In the rows, 128 means zero.
These are runs of 6 systems, one row a step. Runs of the same system follow the same rule from any start.
seq 1, tel:
[[144 158 165 140 137 117 117 121 131  95  77 144  96 100 133 106 205  84
  147 121  75 126]
 [217 128 166 117  58 128 150 108 136 137 121 117 134 134 161 100 133 146
  148 147 100  95]
 [149  98  83 125 102 119 107 121 131 136 156  79 125 208 156 107  91 163
  145 160 134 152]
 [124 117  86 103 233 123  87 116 108 135 123 131  97 146 113 150 127 173
  140 123 135 147]
 [132 160 162 102 172 127  98 147 117 155 147 143 183  53 119 146 153 163
  124  99 119 129]
 [125 177 123 132  80 139 154 167 161 130 166 128 144  78 155 126 116 125
   64 161 144 145]
 [ 97 110  99 138  93 165 169  92 119 123 120 135  76 132 136 160  78 112
   87 132 194 135]
 [ 72  97 160 162 117 132  97 106  97  95 109 138 122 136  94 150 127  99
  165  74 162 155]
 [131 125 180 149 130 105 137 158 143  58 110 153 127 122 120 110 203 112
  149 123  89 135]
 [186 120 143  94  79 131 191 138 124 117 120 117 136 156 150 111 158 161
  128 143  97  67]]
seq 2, tuzo (10 x 22):
[[ 94 130 166 101 113 151 124 168 112 122 148  97 196 121  93 154 128 196
  134 118 154  94]
 [ 92 175 114 161 141 141 169 204 153 107 127 136 130 115 101 146  98 133
   98 172 125 103]
 [ 94  85 117 139 136 153 206 110 110 150 107 161 139 120 118 164  81 120
  108 117 136  82]
 [ 56 131 125 156  80 117 132 147 101 131 124 117 157 163 101 132 116  62
  142  79 128 121]
 [131 140 126 149 142 102 155 120 155  99  90 168  92 143  95 111 150  40
  132 125  92  98]
 [152  88 160  93 101 126 137  60 135 149 102 107 154 148 127  97 151  94
  154 123  97  71]
 [136 162 111 136 112 115  65 130 148 143 119  64 132 177 128  83 129 105
  161 162  91 124]
 [177 113 100 137 218 111 110  97 150 161 109 143 109 126 144 110 108 144
  149 166  82 136]
 [134 107 127 112 148 118  89 107 101 194 155 108 192 100 175 117 131 157
  139 106  97 165]
 [137 198  92 134 137 110  87 153 137 152 160 134 108  91 157 121 130 108
   92 128 128 188]]
seq 3, Pema:
[[102  81  63 109 166 103 144 111 140 117 125 118  99 218 116 110 129 101
  124 133 125 121]
 [133 141 131  83 207 110  70 114 121 150 117 119 151 133  76 123 160 135
  159 103 106  94]
 [181 165 172 131 131 116 110 151 177 146 152 130 184  72 125 102 129 143
  132 167  90 114]
 [124 137  88 141 110 152 162 119 153 166 129 104 123 113 185 117  89 123
   78 191 113 132]
 [ 89 126  81 150 143 145  90  90  84 175 114 115  95 137 145 156  67 115
  132 104 158 167]
 [125 115 158 159 158 100  84 116 118 106 138 176 124  88 120 138 142 109
  148  80 141 198]
 [155 125 161  99 101 119 155 121 133  99 130 143 127  87 174 106 217 116
  102 120 106 144]
 [172 152 119  88  46 153 135 109 112 126 122  83  88 165 150 119 139 148
  121 139 154 100]
 [134  94 120 137 134 137 106 123 141  86 139 116  93 185  95 143  79 181
  151 153 182 140]
 [ 77  86 135 122 210 130 135 161 124  91 126 130 157 124 118 149 163 185
  132 134 118 141]]
seq 4, fim, 10 rows:
[[194 184 155 106  98 120 115 175 116  97 141 123 117 132 123 126 170 179
  144 118 126 115]
 [184 103 110  90 110 130 179 137 163 115 171 133 128 158 132 127 100 184
   97 172 158 102]
 [ 53 106  93 105 147 151 134 151 119 124 154  92 149 158 104 159  98 172
  103 136 178 121]
 [ 83 162 146 142 181 146 137 159 123 103 104 167 118  82  67 174 126 124
  117 112 149 100]
 [124 103 179 147  91 129 197 128 140 123 125 176 178  77 127 131 129  95
  115 116 109  96]
 [ 85 142 109 145  44 129 157 133 119 137 114  96 131 168 142 109 122  58
  114 122 115 111]
 [133 124  99 138 149 119 118  83 122 127  81 135  66 183  90 124 110  73
  156 119 124  97]
 [140  74 163 137 169  93  99 105 137 127 124 134 178 151 105 103 149 122
  190 113  83 122]
 [147 179 125 122 143 104 102 169 136 151 125  92 164 126 153  90 167 133
  143 152  49 117]
 [199 165  87 108 146 136 124 107 132 201 130 122 111 113 153 125  73 151
  116 161 113 107]]
seq 5, tuzo (10 x 22):
[[187 148 143 128 145  98  82  84 149 175 141 156 141  77 139  99 126  86
  139 113 100 149]
 [148 121 121 112 103 121  91  83 164 143 164 104 132 101 182  90 145 111
   98 155 137 187]
 [137 141 107 121 148 148  68  84 122 126 121 102  63 109 165 134 133 151
  117 145 165 193]
 [164 112 167 149 136 134  82 115 111 107 138 148 113  88 145 150 121 191
  154 114 160 193]
 [148 122 155 132  96 129 142 174 121  82 159 134 137 102 178 133 162 192
  109 135 139 185]
 [148 150 105  92 107 154 170 159  99 105 140 131  87 128 151 161 136 193
   89 124 172 126]
 [127 123 129 107 115 134 149 159 112  99 161 146 130 149  77 173  91 181
  122 102 202 110]
 [ 67 110 146 125 143 131 171 185 146  63 143 140 156 140  78 148 147 144
  110 132 153 106]
 [ 78 144 147 123 130 162 186 151 114 115  84 128 136 114  97 156 142 121
  112 132 120  50]
 [112 142 138 163  79 140 164 143 123 145 104 126 152 151  88 137  69  94
  147 126 118  60]]
seq 6, fim:
[[ 90  71 164 149  77 153 163 101 105  69  89 126 107 136 149 136 164 116
  138 114 143 141]
 [137 123 154 150  67 128 137 146  87  81  94 115 105 185 123 128 157 134
  180 101 116 113]
 [187 106 121 122 124 100 164 153 129  97 125 140 117 208 108 116 133 153
  167 130 100  86]
 [135 103  93  81 165 105 148 158 128 146 153 106 175 193 106 121 123 171
  139 134 102  79]
 [112 178 102  96 188 123 117 168 140 165 142 123 162 125  72 140 105 140
  113 132 121  72]
 [113 147 130 131 171 131 147 124 169 169 141 159 169  63  97 137  86  98
   90 145 125  95]
 [ 60 134 127 157 112 144 134 107 146 164 125 123 160  71 145 125 103  61
   91 134 124 143]
 [ 97 152 130 174 108 141 108  82 116 141  82 135  82  96 145 126 122  44
  124 114 123 154]
 [156  92 157 165 105 114 106  67 118 120  99 143 101 130 158 105 146  83
  171 107 105 169]
 [161 110 132 128 101 103  91 122 116 109 125  94 121 173 175  86 180 135
  171 125  87 171]]
seq 7, tel:
[[124 142 170 107  87 120 116 121 119  73 109 126 104 119 121 117 218  93
  133  91 132 130]
 [191 140 176 115  63 135 136 128 158  77 121 111 112 149 111 106 152 150
  149 160 133  87]
 [139  68 126 122 116 139 138 124 142 107 136  87 147 194 128 119 101 196
  154 177 133 108]
 [ 90 114  90 128 206 127 112 161  98 135 116 107 143 169 113 150 113 185
  155 132 109 123]
 [132 162 119 123 198 111 141 176 114 163 139 173 169  89 104 153 118 147
  121 101 100 107]
 [118 155 115 110 104 117 172 145 149 165 173 151 172  85 135 127 113  87
   65 119 131 116]
 [ 80 145  92 126  90 146 142  94 143 137 124 120  91 130 122 129 103  48
   76 131 168 122]
 [ 99 113 162 160 126 144  97  66 133 109  82 137  94 116  92 132 122  65
  157 114 147 128]
 [134 104 193 171 110 123 110 115 136  93  91 120 144 117 147  99 176 111
  179 140  73 145]
 [191 131 124 137 100 121 155 144 112 125 104 109 111 163 185 104 154 163
  156 154  68 121]]
seq 8, saf (10 x 22):
[[ 92 115  91 153 196 138 124 103 159 167 117 120 126  99 151 122  86 111
  102 181 107 150]
 [109 155 116 145 157 136 100 103  85 194 108 135 129  67 169 143 121 100
  121  93 107 164]
 [169 173 137 147  83  95 101 126 128 142 155 160 121  91 157 110 137  71
  120  91 123 179]
 [173 100 119  91  84 114 138  80 148 101 145 134  85 145 167  98 173 101
  105 128 149 161]
 [128 106 137  91 108 144  74  88 107  96 116  74  96 167 133 124 166 164
  156 122 165 148]
 [147 125 172 153 155 133  87 151 136  71 121 125 114 127 111 137 134 198
  171 151 138 156]
 [149 100 138 133 149 140 175 169 122 112 136 139 149 113 166 145 124 221
  121 161 116 135]
 [105 149  81 120 115 141 163 186  86 149 150 119 137 144 144 165  87 178
   99 116 152 127]
 [ 98 136 103 128 143 116 157 153 128 117 160 181 118 128  74 167  86 103
   93  87 187 124]
 [ 70  97 159 104 119 126 172 121 144  98 134 152 163 101  96 135 173  75
   96  97 146  99]]
seq 9, moz (10 x 22):
[[158 106 136 184  82 126 120 109  88 124 127 152  98 119 184 139 101 139
  148 104 139 205]
 [158 101 125 132  97 103 128 146  86  89 151 150 101 161 160 136 151 158
  140  81 154 196]
 [168 135 134  84 125 121 129 154  99  78 146 143  97 157 111 150 170 189
  134  93 168 131]
 [150 134 152  82 123 145 141 162 138  86 154 123 141 137  87 152 131 211
  125 141 175  89]
 [ 80 129 134 124 138 160 161 179 148  96 136 103 155 131  98 152 110 184
  103 176 154  94]
 [ 49 126 123 161 154 161 174 158 113 133 100 131 150 114 103 170  87 133
  114 140 126  90]
 [ 76 120 134 169 118 124 181 142 114 147 114 166 167 115 103 146  95  68
  124  92 109  96]
 [109 119 121 131  97 101 176 118 135 127 116 155 136 147 111 110 145  29
  112  95 106  96]
 [142 115 121  89 111 112 134  71 142 130 107 120 109 174 106  94 156  56
  136 113 117  77]
 [161 118 138 107 137 112  81  82 167 132 115  96 130 170 102  81 142 104
  168 155 101  94]]
seq 10, saf:
[[170 159 148 115 106 134 168 178 176  82 143 129 124 118 125 116 145 170
   99 185 127 100]
 [116  97 101 110 104 172 172 112 121 147 131  98 127 151 138 153  71 176
  102 159 171  95]
 [ 44 118 112 174 153 132 106 150 105 131 129 128 145 140  91 163  73 118
  140 104 158 151]
 [103 130 153 156 174 110 169 151 130 107 109 197 138  78 114 141 157  82
  118 100  95 127]
 [150 154 148  99  56 126 175 129 112 152 121 119 158 121 148 110 166  97
  113 104  93  72]
 [145 150 102 130  68 120 117 114 152 128 130  95 101 196  99 102  92  79
  136 145 145  99]
 [119  63 128 131 196 122 111  69 153 118 102 132 116 156  94 120 118 114
  158 144 124 121]
 [109 133 154 130 183 126  86 137 109 150  98  95 177 101 143 117 173 154
  167 129  59 128]
 [191 210 115 144 128 123 122 170 138 163 127 133 116 101 152 117 106 146
  122 159  87 123]
 [176 101  82 103 117 121 147  86 142 177 174 144 126 132 161 128  70 136
   89 136 160 144]]
seq 11, Pema, 10 rows:
[[105 127 134 107 165 156 151 121 111 123  69 116 117 151  76 148 135 136
  150 130 116  38]
 [133 119 168 164 116 115 130 159 132 140 133 129 204 145  86 123  88 139
  179 124  93  87]
 [110 138  94 165 159  99 175 170 163 135 123 147 143 145 130 107 112  82
  110 163  66 113]
 [127 135  82 102 165 121 137  87 106 209 111 131 135 131 124 128 103  78
  120 102 100  83]
 [147 147 137 146 115  93  61 104 157 167 156 132 160 120 100  99  99  69
  151 110 123 151]
 [138 122 128 137 161 119 113  84 188 120 122 137 106  91 155  91 157  80
  104 175 103 160]
 [142 119 128 105 117 155  93  61  99 176  94  80 121 112 187 114 149 139
  139 138 107 135]
 [174 146 134 168 102 123  63 127 115 126 137 112  99 139 159 122  96 164
  165 136 136 196]
 [158  85 105 125 175 118 148 124 128  97 145 163  90 123 176 137 142 180
  107 142 139 192]
 [122 130 109  62 119 133 122 138  75 140 152 102 136 129 160 146 177 184
  104  87 151 143]]
seq 12, moz, 10 rows:
[[172 167 161  87 123 125 165 152 117 117 125 158 135  82 128 134 192 138
  106 101 109  85]
 [152 155 117  88  51 151 155 128 148 139 152  99 129 144 120 126  99 137
   89 154 172  79]
 [ 64 101  91 140 147 144 117 117 159 105 133  98 109 172  95 136  79 121
  114 167 176 136]
 [ 63  87 159 160 201 136 117 115 114 115  84 141 149 103 105 144 144 125
  162 114 100 130]
 [153 158 179 159  95 117 151 152 111 146 104 147 172  88 146 115 155 102
  152 108  57 103]
 [182 149  83 124  67 113 180 131 138 149 140 134 101 163 162 106 102  92
   98 143 118 113]
 [119  88  62  87 156 113 110  84 128 145 149 113  99 199 113 124 105 119
  120 116 168 136]
 [110 129 155 111 200 111  56 116 143 109 129 125 144 115  75 122 166 128
  157 115 127 136]
 [165 161 186 128 135 143 126 132 158 119 108 127 150  53 144 113 171 147
  128 169  84 110]
 [146 145 105 142  66 158 150 126 120 170 128  90 130 123 194 124  85 152
  104 170 122 132]]

Which system made each of these runs?
seq 13, 2 rows:
[[146 128 112 110  81  97 111 138 146 151 197 119 176 170  96 114  82 120
  127 111 161 124]
 [ 81 141  82 106 201 120 120 136 179 103 131 116 104 139  99 118 148 100
   85 172 135 123]]
 : fim
seq 14 (2 x 22):
[[188 170 113  71 121 115  96 111  98 144 147 145  90 112 136 136 160 132
  112  77 161 143]
 [166 138 152  89  93 133  91 109 164  97 175 117 119 114 106 128 127 166
  112 139 201 146]]
 : moz
seq 15, 2 rows:
[[167 151 106 124 107  88 191 178 119 110 142 178 113 153 139 119 155 100
  108 100 101 120]
 [163 109 106  60  89 111 159  93 134 143 155 132 126 177 102 119 127 103
  106 101 162  77]]
 : tel
seq 16:
[[138 162 171 123 127 150  91 100 130 142 135 145 125  28 144 145 137 132
  105 116 158 163]
 [136 135 156 159  50 152 125 121 145  99 151 126 109  86 168 133 107 138
  101 151 178 185]]
 : tuzo
seq 17 (2 x 22):
[[ 80 110  97 113  75 166 157  98 126 143 121  81 119 162 132 133  91 111
   97 150 167  95]
 [ 74 125 132 174 155 133  78 122 114 108  99 121 107 151  77 147  93 109
  172 113 151 142]]
 : Pema
seq 18 (2 x 22):
[[153 139 168 118 162 160  80  75 140 116  90 116  92  69 136 131 157 153
  141 159 132 139]
 [152  99 168 153  74 151 121 125 107 125 128 101 153 108 193 126 128 197
  151 151 118 168]]
 : Pema
seq 19:
[[105 122 155 150  72 113  74 109 120 115 147 122 141 145  94 128 113  83
  159  79 169 160]
 [132 126 135 136 156 108 131 133 176  60 106 135  86 140 130  96 193  95
  126 164  97 141]]
 : fim
seq 20:
[[136  79 173 134  78 129 163 143 143  86 137 125 172 175  88 125 113 157
  163 135 139  83]
 [ 80 125 101 140 159 118 164 184 146  93 109 105 138 186 102 119 137 124
  131 165  90  89]]
 : Pema
seq 21 (2 x 22):
[[136 133 126 148 147  84 180 202 129 107 153 190 157 127 117 133 134 122
  116 104 100 131]
 [127 128  95  63 113 123 189 123 116 164 140 128 147 137 141 126 156 100
   80 105 120  72]]
 : fim
seq 22 (2 x 22):
[[ 92 148 144 108 144 166 133  87 136 103  82 133  76  78 119 141 173  85
   94 131 152 110]
 [138  97 207 159  54 151 122  85 130 107 107 122 144 107 127 123 120 117
  167 122 142 122]]
 : fim
seq 23, 2 rows:
[[ 94 191 128 140  84 126  91 160 115 126 139 114 128 142  73 145  96  89
  133  93 168 116]
 [130  87 154 146 151 129 170 103 183  68 123 182  99 110  95 131 125  98
  109 152 155 122]]
 : moz
seq 24:
[[191 141 158  80 108 157 165 116 113 137 114 126 127  96 148 138 152 184
  115 137 123  73]
 [117 147 103 133  66 140 122 157 140 140 169  80 151 169 125 127  63 152
  118 159 163 121]]
 : moz
seq 25, 2 rows:
[[ 93 154  69  80 148  99 135 171 136 129 153 103 137 181 113 110 161 103
   93 123 117 105]
 [132 153 118  88 205 134 118  96 149 153 113 149 116 103  62 143 118 104
  115 124 140  62]]
 : tuzo
seq 26 (2 x 22):
[[ 70 110 119 107 169 111 141 131 105  99 108 148 116 134 122 133 204  84
  115  79 117 138]
 [181 173 178  86  89 124 123 119 117 129 114 133 136 112  94 119 174 114
  149  89 116  65]]
 : Pema
seq 27:
[[121 144 160 110 109 153 101 106  90 161 135 133 149  90  91 167  97 146
  137  74 180 106]
 [101 132 170 168  72 125 136 157 184  62 158 142 141 108 104 118 129  95
  109 150 156 153]]
 : moz
seq 28 (2 x 22):
[[161 125 152 156 129  83 105 125 122 122 144 177 135  95 159 112 162  98
  144  86  97 195]
 [172 133 110  75  93 115 128 110 130 129 145 105 110 132 192  89 194 125
  103 130 113 153]]
 : fim
seq 29 (2 x 22):
[[166 128 116  78 112 104  94 103 160 141 142  83 142 169 143  69 172 110
  137 152  93 113]
 [171 155 100  97 174 142  80  96 153 160 111  81 100 144 130 108 112 161
  139 186 116 106]]
 : tel
seq 30 (2 x 22):
[[143 132 104 100 130 125  91 127 100 153 128  71 138 143 197 103 171 176
  139 141  87 159]
 [194 188  97 115 151 134  95 144 114 158 140 133  85 123 136 143  95 184
  125 136 147 143]]
 : tel
seq 31:
[[136 153  55 126 149 134 122 118  83 154  93 109  51 179 157 138 108 128
  127 125 122 140]
 [178  98 138 122 166  89  98 110 112 141 151 177 142 139  92 138 108 141
  170  69 139 140]]
 : tuzo
seq 32 (2 x 22):
[[187 110 112  93 148 104 107  95 127  95 135 150  70 182 101 125 143 136
  152 101 159 135]
 [149  89 151  64 157 115 109 126 159  93 163 107 166 143 113 108 184 188
  133 145 135 122]]
 : Pema
seq 33:
[[140 138 154  79  81 127 105 111 135 140 128  66 168 141 145  84 190 122
  139 138  89  93]
 [166 182  94 150 134 139 101 128 157 142 104  98  74 157 126 111  86 128
  138 191 113 114]]
 : moz
seq 34 (2 x 22):
[[147  57 118 134 167 120 141  51 109 155 109 172 106 130 144 135 108 107
  144 101 126 145]
 [136 128 155 111  96  89  72 132 115 129 150 105 177 144 138  93 183 108
  162  83 100 157]]
 : moz
seq 35 (2 x 22):
[[ 86 171  93  85 145 147 116 156 114 118 106  63 105 153 139 126 184 148
  105 152 114 102]
 [174 169 144 142 148 148 124 135 129 151 117 155 119 100  77 157  59 163
  146 135 148  80]]
 : tel
